500 stands for zero in the data rows.
Here are some points, each followed by its number:
tensor([498, 420, 496, 476, 575, 546, 594, 375, 438, 392, 362, 512, 410, 377,
        588, 489, 471, 391, 470, 570, 431, 419, 464]) 0
tensor([574, 450, 428, 340, 434, 445, 576, 435, 617, 366, 438, 539, 488, 380,
        470, 498, 439, 450, 508, 503, 427, 423, 500]) 1
tensor([515, 380, 433, 439, 406, 518, 394, 388, 535, 458, 435, 495, 496, 367,
        505, 461, 538, 483, 486, 597, 468, 593, 477]) 2
tensor([371, 440, 485, 442, 464, 279, 355, 879, 553, 455, 328, 463, 452, 722,
        492, 665, 520, 521, 546, 656, 421, 354, 445]) 3
tensor([477, 473, 474, 466, 410, 508, 621, 664, 449, 522, 528, 431, 564, 448,
        429, 509, 561, 411, 503, 411, 463, 501, 507]) 4
tensor([529, 425, 462, 511, 379, 443, 652, 451, 355, 415, 472, 499, 553, 366,
        494, 424, 477, 474, 516, 607, 501, 542, 490]) 5
tensor([561, 452, 468, 475, 635, 534, 584, 644, 438, 444, 455, 532, 565, 498,
        530, 563, 460, 455, 475, 516, 518, 500, 459]) 6
tensor([500, 380, 514, 423, 405, 413, 565, 457, 351, 500, 526, 516, 451, 475,
        424, 446, 407, 530, 479, 588, 522, 483, 485]) 7
tensor([609, 449, 494, 545, 408, 356, 499, 422, 723, 433, 377, 565, 734, 385,
        481, 454, 425, 429, 521, 535, 461, 448, 420]) 8
tensor([441, 356, 486, 442, 299, 462, 704, 477, 724, 495, 350, 607, 376, 534,
        473, 413, 495, 471, 535, 658, 418, 481, 504]) 9
tensor([334, 522, 431, 553, 297, 600, 338, 840, 403, 445, 312, 512, 347, 497,
        538, 494, 668, 501, 462, 406, 523, 494, 634]) 10
tensor([462, 370, 517, 453, 322, 508, 458, 375, 366, 428, 687, 540, 432, 555,
        445, 487, 505, 467, 502, 622, 558, 428, 523]) 11
tensor([439, 409, 422, 585, 444, 367, 616, 489, 489, 411, 429, 481, 559, 451,
        455, 487, 491, 454, 503, 520, 430, 583, 509]) 12
tensor([436, 469, 486, 452, 369, 489, 332, 539, 448, 498, 353, 509, 714, 427,
        517, 512, 459, 471, 499, 695, 477, 455, 453]) 13
tensor([362, 449, 636, 499, 391, 430, 553, 441, 331, 443, 498, 403, 355, 327,
        482, 495, 509, 497, 438, 425, 519, 620, 469]) 14
tensor([603, 389, 450, 557, 617, 313, 622, 584, 459, 423, 526, 520, 599, 470,
        493, 440, 446, 418, 457, 558, 461, 534, 460]) 15
tensor([330, 574, 517, 492, 348, 453, 447, 510, 522, 421, 369, 429, 323, 435,
        535, 617, 529, 440, 439, 401, 484, 574, 586]) 16
tensor([397, 466, 559, 402, 665, 325, 326, 251, 627, 412, 536, 484, 484, 568,
        460, 374, 413, 616, 423, 283, 430, 569, 474]) 17
tensor([687, 514, 420, 529, 374, 583, 517, 505, 414, 438, 338, 529, 414, 362,
        491, 515, 425, 468, 523, 493, 432, 564, 514]) 18
tensor([534, 412, 507, 450, 288, 415, 287, 302, 508, 450, 434, 420, 361, 505,
        378, 442, 492, 441, 469, 373, 499, 412, 562]) 19
tensor([520, 394, 481, 520, 342, 470, 861, 492, 818, 439, 529, 551, 485, 392,
        497, 632, 492, 456, 488, 488, 407, 574, 473]) 20
tensor([501, 678, 685, 520, 999, 999, 326, 522, 408, 999, 999, 478, 612, 999,
        696, 491, 461, 461, 707, 348, 850, 685, 489]) 21
tensor([514, 475, 440, 525, 575, 519, 454, 498, 408, 483, 409, 528, 692, 392,
        556, 641, 498, 478, 525, 588, 488, 510, 541]) 22
tensor([461, 366, 498, 570, 382, 340, 533, 472, 590, 460, 312, 503, 601, 529,
        525, 581, 537, 432, 479, 644, 419, 533, 500]) 23
tensor([651, 461, 435, 515, 977, 631, 605, 374, 246, 409, 259, 583, 726, 436,
        513, 401, 378, 477, 470, 603, 448, 498, 405]) 24
tensor([414, 451, 484, 466, 530, 522, 537, 510, 837, 427, 407, 424, 485, 390,
        474, 473, 438, 435, 483, 407, 431, 462, 474]) 25
tensor([583, 539, 573, 627, 493, 446, 406, 543, 293, 550, 550, 418, 840, 422,
        591, 538, 518, 389, 672, 395, 482, 510, 443]) 26
tensor([346, 495, 546, 361, 366, 346, 936, 802, 497, 406, 539, 441, 310, 396,
        455, 521, 733, 414, 475, 532, 534, 489, 538]) 27
tensor([264, 999, 433, 466, 999, 205, 441, 475, 333, 392, 999, 461, 282, 999,
        361, 599, 473, 756, 427, 288, 387, 411, 400]) 28
tensor([434, 706, 463, 564, 248, 320, 258, 441, 461, 461, 524, 492, 396, 437,
        510, 528, 533, 327, 436, 425, 457, 434, 665]) 29
tensor([854, 521, 516, 479, 434, 457, 434, 469, 648, 494, 235, 595, 235, 448,
        406, 366, 557, 694, 498, 397, 457, 459, 508]) 30
tensor([999, 564, 487, 536, 535, 426, 220, 308, 331, 764, 284, 424, 362, 334,
        498, 343, 490, 695, 506, 528, 469, 708, 458]) 31
tensor([537, 433, 467, 503, 390, 999, 366, 448, 791, 380, 378, 520, 654, 446,
        533, 596, 420, 464, 510, 455, 454, 562, 594]) 32
tensor([433, 369, 440, 486, 491, 768, 441, 462, 713, 412, 422, 465, 341, 433,
        589, 670, 581, 434, 419, 367, 430, 482, 566]) 33
tensor([466, 999, 394, 511, 352, 252, 284, 801, 299, 502, 658, 405, 286, 529,
        430, 617, 623, 486, 491, 649, 434, 358, 457]) 34
New points follow, each followed by the numbers of its five nearest points above, looking only along the 4 directions in which the numbered points spread most, nearest first.
tensor([371, 674, 607, 340, 371, 256, 359, 284, 673, 368, 830, 483, 431, 554,
        408, 438, 382, 693, 432, 265, 466, 424, 612]) 3 29 11 14 17
tensor([563, 427, 539, 426, 439, 467, 364, 435, 555, 419, 265, 547, 423, 489,
        450, 442, 503, 620, 503, 466, 506, 518, 437]) 18 2 13 19 30
tensor([491, 385, 531, 406, 350, 474, 403, 550, 425, 468, 506, 517, 427, 458,
        502, 467, 423, 494, 524, 665, 489, 469, 467]) 14 13 11 7 2
tensor([505, 395, 487, 434, 432, 523, 391, 746, 651, 450, 435, 533, 438, 437,
        482, 530, 467, 498, 483, 523, 457, 493, 475]) 25 4 16 11 14
tensor([421, 409, 480, 526, 394, 438, 424, 528, 340, 387, 425, 522, 430, 476,
        492, 487, 508, 507, 491, 473, 558, 449, 515]) 14 11 7 13 4
tensor([572, 851, 411, 402, 506, 597, 269, 689, 463, 502, 769, 407, 334, 366,
        480, 503, 540, 607, 532, 353, 395, 445, 490]) 29 17 11 34 10
tensor([478, 530, 478, 469, 401, 328, 548, 436, 313, 446, 408, 516, 451, 404,
        486, 482, 469, 437, 495, 571, 444, 465, 496]) 7 14 5 12 1
tensor([509, 367, 450, 433, 355, 429, 302, 431, 307, 491, 379, 506, 505, 451,
        439, 517, 480, 515, 472, 519, 501, 505, 466]) 18 19 13 30 2
tensor([393, 441, 530, 483, 440, 517, 938, 533, 368, 434, 395, 533, 462, 428,
        534, 472, 485, 491, 515, 733, 500, 454, 471]) 12 20 15 23 5
tensor([412, 605, 542, 433, 474, 333, 686, 375, 769, 328, 724, 561, 399, 419,
        438, 539, 412, 466, 488, 307, 435, 456, 528]) 4 3 11 14 12
tensor([577, 445, 422, 388, 468, 316, 473, 523, 500, 426, 375, 494, 340, 355,
        531, 520, 544, 524, 461, 449, 449, 488, 480]) 14 7 13 1 18
tensor([455, 412, 483, 530, 330, 416, 485, 385, 465, 475, 455, 513, 492, 419,
        508, 488, 566, 457, 514, 436, 436, 533, 556]) 13 14 2 18 1
tensor([514, 612, 388, 415, 382, 351, 391, 587, 301, 459, 524, 420, 322, 385,
        400, 580, 457, 673, 561, 449, 397, 389, 507]) 29 14 19 3 11
tensor([737, 488, 423, 485, 400, 372, 418, 680, 774, 457, 331, 561, 817, 594,
        531, 514, 398, 557, 515, 700, 488, 455, 443]) 0 8 13 1 2
tensor([348, 551, 528, 454, 449, 502, 922, 596, 288, 457, 446, 426, 345, 493,
        475, 600, 512, 445, 433, 404, 628, 568, 515]) 4 3 12 11 6
tensor([457, 465, 468, 508, 474, 456, 550, 443, 301, 429, 684, 516, 769, 374,
        436, 404, 430, 502, 532, 654, 482, 475, 526]) 15 6 7 22 0
tensor([496, 548, 464, 424, 311, 431, 328, 598, 372, 451, 335, 445, 335, 519,
        509, 465, 677, 376, 452, 532, 538, 435, 574]) 29 19 16 10 14
tensor([501, 401, 551, 456, 840, 294, 389, 251, 684, 388, 487, 457, 666, 570,
        472, 423, 429, 651, 469, 288, 454, 630, 556]) 26 17 22 6 15
tensor([485, 416, 496, 476, 409, 437, 574, 356, 390, 469, 393, 467, 630, 480,
        486, 514, 472, 455, 516, 648, 511, 474, 611]) 0 5 1 12 8
tensor([314, 446, 422, 460, 739, 693, 540, 529, 393, 404, 326, 479, 300, 423,
        565, 704, 597, 410, 439, 473, 537, 538, 669]) 4 11 25 6 22
tensor([567, 430, 455, 453, 335, 457, 352, 532, 490, 459, 407, 493, 356, 441,
        536, 455, 554, 437, 450, 637, 450, 478, 509]) 19 18 13 14 2
tensor([578, 396, 495, 549, 351, 366, 337, 396, 302, 503, 470, 528, 559, 405,
        470, 427, 528, 416, 552, 541, 503, 416, 518]) 18 13 30 2 7
